Look-ups in named tables: a row name and a column name give one cell, copied from the table.

vemefaf =
,lut,retufi,ros,nasak
dumup,119,61,158,106
nota,239,75,123,130
rofir,161,48,153,86
fon,145,156,162,83
kez,76,86,171,127

dumup, nasak: 106
kez, retufi: 86
rofir, nasak: 86
rofir, ros: 153
kez, lut: 76
nota, retufi: 75
fon, retufi: 156
Which row has the largest lut? nota

famapo =
         lenif  sase  zod  sebup  gud  nefar
figar      573   588  568    453  431    245
digoren    359   689  461    484  235    498
fasif      472   634  632    356  415    606
kediza     669   573  385    515  409    553
nivi       543   630  368    448  226    379
zasaful    482   563  676    412  419    562
tanir      668   602  411    489  462    589
zirov      449   771  532    295  408    550
fonimu     625   502  586    448  401    347
gikop      503   607  614    527  494    273

What is the nefar of digoren in famapo?
498
What is the nefar of figar in famapo?
245
What is the gud of tanir in famapo?
462
What is the sebup of kediza in famapo?
515
What is the nefar of zasaful in famapo?
562
What is the sebup of zirov in famapo?
295
What is the lenif of tanir in famapo?
668
What is the lenif of nivi in famapo?
543
What is the gud of zasaful in famapo?
419
Row with the largest nefar: fasif

ses
fields: nimi, zasi, ror, gef, dal, rin, pobes, dod
volur: [-68, -68, 46, 46, 46, -68, -68, 46]
tosunub: [64, 64, -51, -51, -51, 64, 64, -51]
laleva: [69, 69, -45, -45, -46, 69, 69, -45]

rin of laleva is 69
pobes of tosunub is 64
pobes of laleva is 69
dal of laleva is -46
ror of tosunub is -51
zasi of tosunub is 64
zasi of volur is -68
dod of volur is 46
rin of tosunub is 64
gef of laleva is -45
dal of tosunub is -51
gef of volur is 46
pobes of volur is -68
Row with the largest nimi: laleva

rodoso:
|  | bef | sil | moz | logef |
|---|---|---|---|---|
| penad | -8.504 | -0.333 | 9.330 | 5.225 |
| lur | 9.111 | 0.941 | -8.722 | -4.618 |
| vokasez | -0.433 | -5.944 | 4.969 | 8.235 |
| rofo | -8.503 | -0.336 | 9.330 | 5.226 |
| vegapan | 9.111 | 0.941 | -8.722 | -4.617 |

logef of rofo: 5.226
sil of vokasez: -5.944
sil of penad: -0.333
moz of vokasez: 4.969
bef of vegapan: 9.111
bef of penad: -8.504
moz of lur: -8.722
moz of penad: 9.330
logef of vegapan: -4.617
sil of lur: 0.941
sil of vegapan: 0.941
moz of rofo: 9.330
logef of vokasez: 8.235
bef of rofo: -8.503

tev:
columns: sel, visid, kuzabup, mep
gog: [7.408, 5.601, 6.784, 4.959]
zet: [5.714, 4.759, 0.654, 2.239]
kif: [5.173, 5.298, 2.500, 5.750]
tonaguv: [7.636, 4.939, 8.572, 6.877]
zap: [7.896, 4.902, 2.195, 3.466]
mono: [3.186, 5.176, 5.026, 7.416]

zap, visid -> 4.902
tonaguv, kuzabup -> 8.572
zet, sel -> 5.714
zap, kuzabup -> 2.195
kif, kuzabup -> 2.500
mono, mep -> 7.416
gog, visid -> 5.601
gog, sel -> 7.408
zap, mep -> 3.466
mono, sel -> 3.186
gog, mep -> 4.959
kif, mep -> 5.750
mono, kuzabup -> 5.026
tonaguv, mep -> 6.877
zet, visid -> 4.759
zet, kuzabup -> 0.654

rumozak:
         roruru  ded  vura  damif
lafalu      184  184    64     64
fale        180  180    78     78
niz         180  180    59     59
dulopum     145  145   114    114
vefepa       79   79   199    199
tof         146  146   108    108
romuzus     121  121   127    127
pesilu       93   94   138    138

romuzus, roruru -> 121
lafalu, ded -> 184
fale, ded -> 180
romuzus, vura -> 127
fale, vura -> 78
tof, damif -> 108
niz, damif -> 59
pesilu, roruru -> 93
vefepa, roruru -> 79
dulopum, ded -> 145
tof, vura -> 108
dulopum, vura -> 114
fale, damif -> 78
lafalu, damif -> 64
niz, ded -> 180

buvo.csv
,rozopov,falema,nudusiz,nubem,sosis,favev
gam,6218,3194,3194,3197,6218,6218
sovi,7520,2299,2298,2300,7520,7520
gaf,6151,4778,4778,4774,6151,6150
fuzukav,5316,4766,4766,4766,5316,5316
valaso,3664,6688,6688,6687,3664,3664
kupom,4179,6103,6103,6102,4179,4179
fogike,5396,5122,5122,5120,5396,5396

rozopov of sovi is 7520
nudusiz of kupom is 6103
sosis of kupom is 4179
sosis of sovi is 7520
nubem of gaf is 4774
favev of fogike is 5396
Row with the largest nubem: valaso

rusim
         digufed  luzigu  balutoz  bifese  lur  ren
pep          -49      -9       22     -40   17   55
givak         14      27       21     -15   -7   36
tula           3      68       18      79   -3   37
sal           35       1       34      90   73  -14
pif          -14     -24       44      59  -48  -78
zer           15     -17       27      45  -42   56
nopema        -3      35       33      17    5   19
telokev       34      23        6      -3   34   -4
laz           67      21       35       4   14   22
nenomuz       18       0       31      31  -17   35
mig           10     -44       51      72   76  -16
kebena        24       8       20       9   -5   -1
nitope        -2      26       17       9   22   25
noriz         49      41       17     -48  -44   71

ren of nenomuz = 35
digufed of pif = -14
lur of nitope = 22
bifese of givak = -15
digufed of kebena = 24
balutoz of pep = 22
luzigu of nitope = 26
ren of kebena = -1
bifese of pif = 59
ren of mig = -16
digufed of telokev = 34
bifese of sal = 90
digufed of nopema = -3
balutoz of zer = 27
luzigu of sal = 1
lur of nenomuz = -17
digufed of laz = 67
Which row has the largest ren? noriz

